In the rows, zero is written as 128.
Each named move below is a turn or a mirror, shown by a few rows before and after it. Which moves, in which order, take the first row of each later pair to the second? The first pair is answered.
move q36:
[196 120 138 119 104 172 167 142 119 101 114 121 143 105 128 147 113 125
  80 122 124 161 133 115 164 151 151 116 198 114]  ->  [143 113 143 137 141 159  94 142 151 113  80 153 175 102 119 117 123  92
 128 165 109 139 173 115 173 168 130 155 143  99]
[113 144 105 135 143 153 126 142 104 129 157 105 114 105 130 156 120 116
 146 110 156 124  96 105 124  95 117 158 139 163]  ->  [ 93 142 102 150 159 145 100 139 119 140 152 118 122  99 130 147 131 122
 146 136 143 111 124 116 131 108 104 174 116 163]
[117 106 140 131 161 134 164 144 116 130 131 133 163 121 145 116 176 116
 202 120 125  90 109 214 139 139  94 204 161 136]  ->  [125 108 130 126 138 147 195 143 101 133 155 128 151 122 148 129 170 125
 185 105 133 115  76 202 134 134  98 193 179 137]
move q553:
[125 136 111 108 154 133  92 148 137 117 125 123  98 133 135 159 133 124
  97 133 147 114 176  87 157 153 141 131 104 142]  ->  [ 90 142 117 102 141 118 111 171 128 126 118 108  83 129 128 144 129 151
 135 148 147 132 162  96 129 153 123 135  96 148]
[112 126 118 121 123 120 145 124 115 130 126 125 136 134 115 118 134 137
 148 139 112 145 134 137 111 122 122 125 125 129]  ->  [147 132 125 126 132 130 126 103 133 130 124 132 137 139 126 131 145 118
 118 131 108 122 128 115 135 129 126 120 131 113]
[168 128 116 124 112 130 124 121 109 133 111 116 121 135 127 169 137 136
  96 128 143 122 130  97 142 139 134 128 140 144]  ->  [133 124 125 112  97 122 145 152 105 131 108 106 100 135 114 151 126 165
 117 138 136 136 124 120 114 125 120 137 130 151]
[136 110 154 131 149 117 133 125 140 135  86 175 172 107 111  97  93  95
 137 144  86 101 136 163 124 128 122 131  86 127]  ->  [139 118 143 132 148 120 131 129 146 148  88 169 160 100 112  96 115  97
 141 154  89 116 130 160 128 107 113 132  91 132]
move q998:
[ 89 131 151  99 164 123  90 188 144 118 105 113  98 127 114 156 120 130
 114 187 161  91 175  97 105 166 163 141  73 163]  ->  [139 128 132  96  94 161 224 205  88 125 132 118 115 131 126 154  90 149
 102 122 133 124  79 139 100 106 174 123 145 152]
[144 100 156 139 103 127 127  71 142 136 156 180 121 138 172 117 122 154
 232 101 127 119  84 153 137 135 151  96 104 148]  ->  [123 106 155 140 134 113  79  68 158 131 143 169 121 132 170 115 135 147
 219 128 136 106 121 134 126 143 138 109  71 150]
[123 113 122 119 137 131  82 146 143 124 111 106 102 131 132 155 113 114
  91 148 168 127 175  73 130 158 153 131 106 147]  ->  [120 100 116 101 100 153 167 187 103 129 114 115 105 117 102 144  85 159
 107 143 139 156 125 123 120 125 136 148 148 140]
Now pairs of rows:
Between the rows of a pair lie 2 to 3 moves.
[ 98 133 120 117 114 117 175 124 122 129 133 127 122 141 116  81 127 157
 185 113 121 129  96 160 106  96 129 131 118 137]  ->  [ 99 135 126  96 100 111 175 131 116 128 150 102 101 146 131  95 124 167
 160 105 126 132 107 136 109  98 138 114 123 146]  q998 then q998 then q36
[100 157 105 110 133  84 133 131 102 128 162  94  71 144 167 128 128 163
 112 104 148 115 103 121  90 101 148 111 121 168]  ->  [ 59 138 117 126 149  78 120 146 110 143 124 127 111 122 137  88 125 163
 180 132 119 119 116 166 100 101 116 143  91 133]  q36 then q998 then q36
[ 78 138 149 189 157  75  85 129 149 116 109 193 162 132 110  74 147 148
 228 125  89  91  89 230 120 120  63 142 101 106]  ->  [167 182 139 141 122  86 106  75 124  93 210  93 106 197 184 161 180 122
  81  35 167 106  75 109 118 114 133  70 150 145]  q36 then q998 then q36
[126 133 115 115 107 129 182 120  85 128 155 131 133 154 147 130 130 151
 147  69 113 132  69 154 116  82 140 127 137 135]  ->  [136 150 125 104 144 122 114  95 114 124 170  96  94 188 171 160 160 123
 102  73 143 119 119 104 112 108 160 107 124 145]  q998 then q36
[ 93 180 144 150 115 130  94 120 144 121 112 133 109 124  94 129 136 122
 166 159 125  66 162 162 122 109 130 163 108 132]  ->  [151 191 145 160 106 139 112  79 149 116 130 134 128 140 123 136 150 100
 136 111 127  62 138 160 146  92 149 134 121 124]  q553 then q998 then q998
[136 128 124 116  99 126 168 120 110 127 172  90 109 143 149 145 121 162
 110  82 145 143  90 124 107  97 147 105 158 143]  ->  [ 73 113 140 117 133 105 126 177 125 140 106 117 110 116 106 115  99 169
 167 159 133 135 145 143  99 121 115 154 102 141]  q998 then q998 then q36
[124 118 121 141 140 143 104 139 145 140 122 153 127 108 122 102 125 111
 141 160  90 108 151 134 138 149 124 163 112 100]  ->  [170 142 104 133 119 149 136  97 134 117 163 143 130 122 149 122 135  98
  93  97 102 114 118 108 137 130 139 122 151 110]  q998 then q998 then q36
[148 110 170 170 138 181 101 111 133 122  91 190 201 103 109 100 127  92
 125 153  85 116 120 134 194 152 137 146 135 100]  ->  [ 76 128 169 152 172 123  46 122 149 108  84 157 168 128 124 108 141 122
 165 181 102 116 176 133 159 162 115 159  89 132]  q553 then q998 then q998
[145 185 119  82 133  96 103  54 133 104 193 104 121 152 142 140 162 118
  98  70 144 135 102 129 127 107 184  98 108 156]  ->  [102 185 117  91 166  81  52  72 150 119 170  90 105 146 122 137 172 127
 111 116 153 140 174 138 117 132 169 124  73 167]  q998 then q998 then q998
[155 138 104 120 179 114  60  84 163 105 140 127 138 146 153 168 160 104
  83 113 146 112 169 104 148 153 140 119 112 118]  ->  [104 118 110 127 175 111  47 147 174 127 104 138 138 116 119 150 141 121
 125 155 132 126 204 124 132 164 115 147 100 116]  q998 then q998 then q998
[ 70 106 163 145 140  91 108 146 132 146 115 133 154 116 132  85 126 148
 191 136 141 106 123 151 117 147  85 128  67 145]  ->  [ 65 104 165 120 119  96 143 178 112 140 143 104 115 127 123 107  90 167
 170 139 159 133 132 126  89 132  85 120  90 160]  q36 then q998 then q998
